In the data rows, the value 128 means zero.
Here are some points:
[112  52 178 113 228  53  85 179 121 129  94 137 160 110 146 148]
[174 148 100 157  68 146 106 129 133 115 103 124 120 121 107 190]
[ 90 123 117 150  87  86 135 155 139 137  90 100 161 195  96 128]
[148 124 156 100 117 147 113 148 148 119 139 129 174  93 107 104]
[142 130  91 111 116 120 107 138 123 107  68  98 114  91  94 149]
[118 161 167 177 123  47 116 139 112 114 183 156 217 103 111 117]
[111 150 109 146 111 144 148 103 135 150  92 134 141 137 149 138]
[119 112  44 181 173 160 115 146 128 148 102  95  44 114 204 123]
[ 97 101 123  93 133 145 114 122 123 160 113 104 106 148 184 112]
[121 138 166 120 202 130  98 143 130 177  94 150  86  82 204 139]
[ 91 139 119  91 122 139 107 165 134 131  95 123 159 121  93  97]
[ 82 126 209  90 196 154  81 167 137 112 167 178 195 147 122 126]
[122 159  74 100 157 188 104 141 115 146  84 123  48  54 210 161]
[132 154 174 114 168 126  73 161 119 127 161 163 116 125 155 133]
[146 152  46 123 118  96 152 126 114 176 155 119 129 127 115 135]
[162 160  54  99   0 138 210  51  45 172 144 104 107 114  67 138]
[175 185  77 168  12  98 179 135  70 118 136  81 149 140 124 177]
[177 133 108 142  81 150 145 143 103  91 103 160 154 130 120 129]
[138 123 105  96 117 127 138  95 124 105  79 107  68 160 163 118]
[108 107 175 124 195 122 105 126 166 109 120 140 161  91 162 142]
[107 126 180 119 136 183 168 115 163  89 167  91 103 125 138 164]
[ 86 126 185 147 151  93 166 138 112 121 125 184 177 158  62 138]
[139 106 108 131 151 163  90 102 147 139  89 137 136  72 145 105]
[175 170  52  91  46 157 144  67 108 173 119 105 119 156 122 174]
[108 145 111 131 160 175 114 110 165 112 107  99 129 131 133 128]
[ 92 110 116  89 151 123 130 154 142 174 144 139 159 124 137 112]
[117 156 126 109 113 126 139 134 129 118 153  84 182  91 129 118]
[128  96 106 173 121  52 148 125 130 117 145 144 166 126 106 105]
[126 154 105 106 134 142 130 131 143 118 147 132  30 111 145 111]
[ 77 126 236  96 168 129  36 171 125  97 115 176 191 118 149 135]
[175 152  31 136  73 174 159 105  95 138 136 125  57  93 131 147]
[ 79 109 187 135 164 124  96 148 188 110 151 130 130 135 119 105]
[120 110 137  94 143 133 117 112 146 106 178 158  66 143 160 114]
[158 138 157 140 139  77 161 171 121  99 162 135 193 132 117 105]
[ 70 127 169  84 219 142  52 190 199 110 153 129 115 161 189  80]
[139 173 113 147 103 120 157 144 101 124 141 104 128  82  94 159]
[160 166  45 160  96 113 198 108 103 145 148 134 100 146 127 151]
[125 191 119 141  95 145 137  66 102 142 127  73  57 105 136 144]
[105  94 220 142 232 110 104 210 167 144 152 200 178 140  96 106]
[106 160 245 109 176  78  72 173 210  92 141 178 130 123 121 123]
16 more points follow, each with its number after it:
[150 117 124 107 156 156 136 169 117 148  91 174 154 123 135 114] 0
[ 52  86 140 108 111  83 146 132 114  96 145 125 181 124 102 140] 1
[100 170 202 108 181 105  98 170 138 131 132 207 162 121 133 166] 2
[111 122 151 143  82 123 112 126 132 131 154 165 190 125  41 149] 3
[147 114 144 149 116 177 122 125 106 131 134 153 158  78 170  95] 4
[ 74 101 189 125 181 116 126 139 129 101 132 144 168 110 126 101] 5
[ 58 130 198  59 228 140  71 157 210 155 167 133 137 114 142  95] 6
[146 143 140  90 131 113 112 128 109 131 128 106  85  89 175 141] 7
[124 163  32 193  93 171 176 108 175 145 125 100 102 128 126 128] 8
[122 177  50 140  84 137 133 119 107 130 130 136 173 111 104 132] 9
[155 122  81 122  82 142 150 108  86 145 101 109 131  86 142 175] 10
[ 65  84 206 133 210 122 137 194 137  80 146 154 167 146 102  56] 11
[183 132  34 164  82 192 127  66 103 163  98 102  67 138 160 152] 12
[181 159  63 193  65 137 173  91  85 123  98 134 155 170  78  90] 13
[114  89 122 168 176  98 108 125 171 113 148 136 115  99  93 155] 14
[155 164  67 165  57 107 139 122 105 138 100 119 110 108 124 128] 15
Which three of these numbered points are nearest to each point below, looking only along the 2 directions in which the first points spread most? Their numbers follow each, nearest first.
[ 56  59 178  99 248  86  52 160 165 140 126 149 131 115 178 153] > 6 2 11
[ 45 101 192 131 161  93 123 133 157 142 120 164 197 123 123  78] > 2 5 11
[105 137 133 139  63 126 182  73  94 105 122 119 144 129 143 143] > 9 15 10
[161 129  25 171  74 101 140  50 130  88 123 100 123  93  94 142] > 15 10 13
[123 114 165 120 118 126 106 136 151 157  83 128 148 107 153 141] > 0 14 4
[135 141 107 172 145 139 111 137 154 133 112 112 119 144 132 171] > 4 7 0
[125 147 108 167  95 108 136  82 109 144  89 120 110  71 133 157] > 10 15 8
[126 143  75 125  90 139 183 110 108 154 100  98  81 127 181 166] > 8 10 12
[142 138 113 162  78 105 172 149 157 103 146 107 214 137  54  55] > 3 1 9
[136 149  87 120 163 159 106 131 152 162  78 128  68  95 187 193] > 7 4 0
[151 113  82 164  98 132 116  91 102 156 183 122 104 111 153 191] > 10 8 15
[144 158  44 144  73 142 127  63  90 154 113  82 104 136 144 153] > 8 10 12
[145 193  84 144  35 150 167  97 120 128 109  83 108  76  83 171] > 15 10 13
[115 126 119 116 133 108 143 116 171 117 100 134 160 154 149  98] > 0 14 4
[184 160  40 163  81 121 173 111  93 148 106  67  92 100 158 186] > 8 12 10
[ 99  95 104 108 155 117 117 163 151 130  53 133 141 122 139  97] > 0 14 4
[129 160 136 146 107 123 146 148 173 139 164 175 147 131 165 123] > 0 4 14
[143 153 128 127 123 115 171 135 140 115 103 153 110 117 149  96] > 4 0 7
[ 91  97 229  79 194 114  92 171 151 124 135 207 217 183  90  45] > 11 2 5
[137 203  60 142  53 140 143  75  91 133 112 127 118 115  80 139] > 15 13 10
[137 101 154 183 145 106 119 126 170  89 127 125 132 142 143 151] > 14 0 4
[114  77 185 132 125 118  96 148 144 140 146 133 135 158 142 121] > 14 5 0
[143 143  75 189 125 130 167  68 174 137 157 115  82  81 134 179] > 10 8 15
[121 166  54 129  40 125 181 112 110 194 134  97 107 118 149 129] > 15 8 10
[151 148 129 125  92  56 185 132 138 124 129  98 200 126  88 105] > 3 1 9
[155 105 205 104 133 130 101 159 111 142 161 169 146 180 132 130] > 5 14 2
[175 138  92  97  56 136 176 103 166 123 111 170 115 156 119 187] > 15 9 10
[ 83 138 194 175 175 132  82 159 100 130 158 190 124  99 109 141] > 5 2 14
[136 123 142 184 156  92 131 202 141 127 148 116 190 119 136 145] > 1 14 5
[147 149  82 153  68  91 163 136 131  94 149  95 132 132 116 128] > 9 15 13
[183 117  58 170  21 146 159 127 111 121 143  92 148 131  30 119] > 13 9 15
[202 136   9 210  24 116 213  85  34  75 143  71 167 117 108 148] > 13 15 9
[ 95 137 107 121 168 117 117  69 135 131 111 131  81 138 142 157] > 7 4 0
[107  92 213  88 252 145  32 143 143  89 108 163 109 115 152 162] > 6 2 5
[ 78 114 180  95 165  80 117 132 165 124 121 129 130 127 121 130] > 5 2 14
[165  80 175 148 177 125 148  96 157  68 134 159 130 117 102 113] > 14 0 5
[135 141 139 105  80 133 143 143 108 174 113  88 189 146 117 178] > 9 3 1
[143 108 178 138 146  57 160 113 118 107 151 162 235 123  58 155] > 3 1 5
[160 128  91 100  96 146 100  80  98 135  92 162 116 143 104 196] > 10 15 8
[104 144 143 127 118 115 101 169 122 132 106 141 204 176 127 105] > 1 14 3
[ 72  80 201 113 107 157 127 127 136 125 191 139 185 174  76  90] > 1 5 3
[142 173   0 168  60 183 138  71 138 151  96 113  72 160 190 217] > 12 8 10
[118 125 133 113 153 138 151 141 150 148 122 108 152 122 117 130] > 0 4 14
[153 116 145 181 146 127 120  87 103 161 173  98  99  63 118 103] > 4 7 0
[ 92  93 224  95 230 151  76 193 149 133 172 147 108  94 190 109] > 6 2 11
[ 91 118 239  88 188 132  57 209 216 113 168 212 215  85 110  49] > 11 2 6
[127 133  84 109 135 137 101 138 163 153 125 135  82 130 133 146] > 7 4 0
[142 141  77 121  62 116 134 136 106 126  58  82 136 141 140 191] > 10 15 8
[148  83 118 110  45 105 164 136 167 143 135 107 111 162 125  98] > 9 10 15
[121 125 138 217 104  94 163 151 137 100 159 114 142 145  70 119] > 3 1 9
[149 163  52 105  86 169 138 106 136 152  75  98  42 135 205 167] > 12 8 10
[132 102 103  84 141 115  50  99 179 111  91 148 142 133 151 134] > 0 14 4
[103 134 150  85 181 127 152 138 139  95 116 136 142 121 108  80] > 14 0 5
[144 141  69 107  56 135 159  59  94 113  65 104 142 148 149 130] > 15 10 8
[149 130  40 159  56 149 156 115  84 119  98  47  96 146 137 203] > 8 15 10
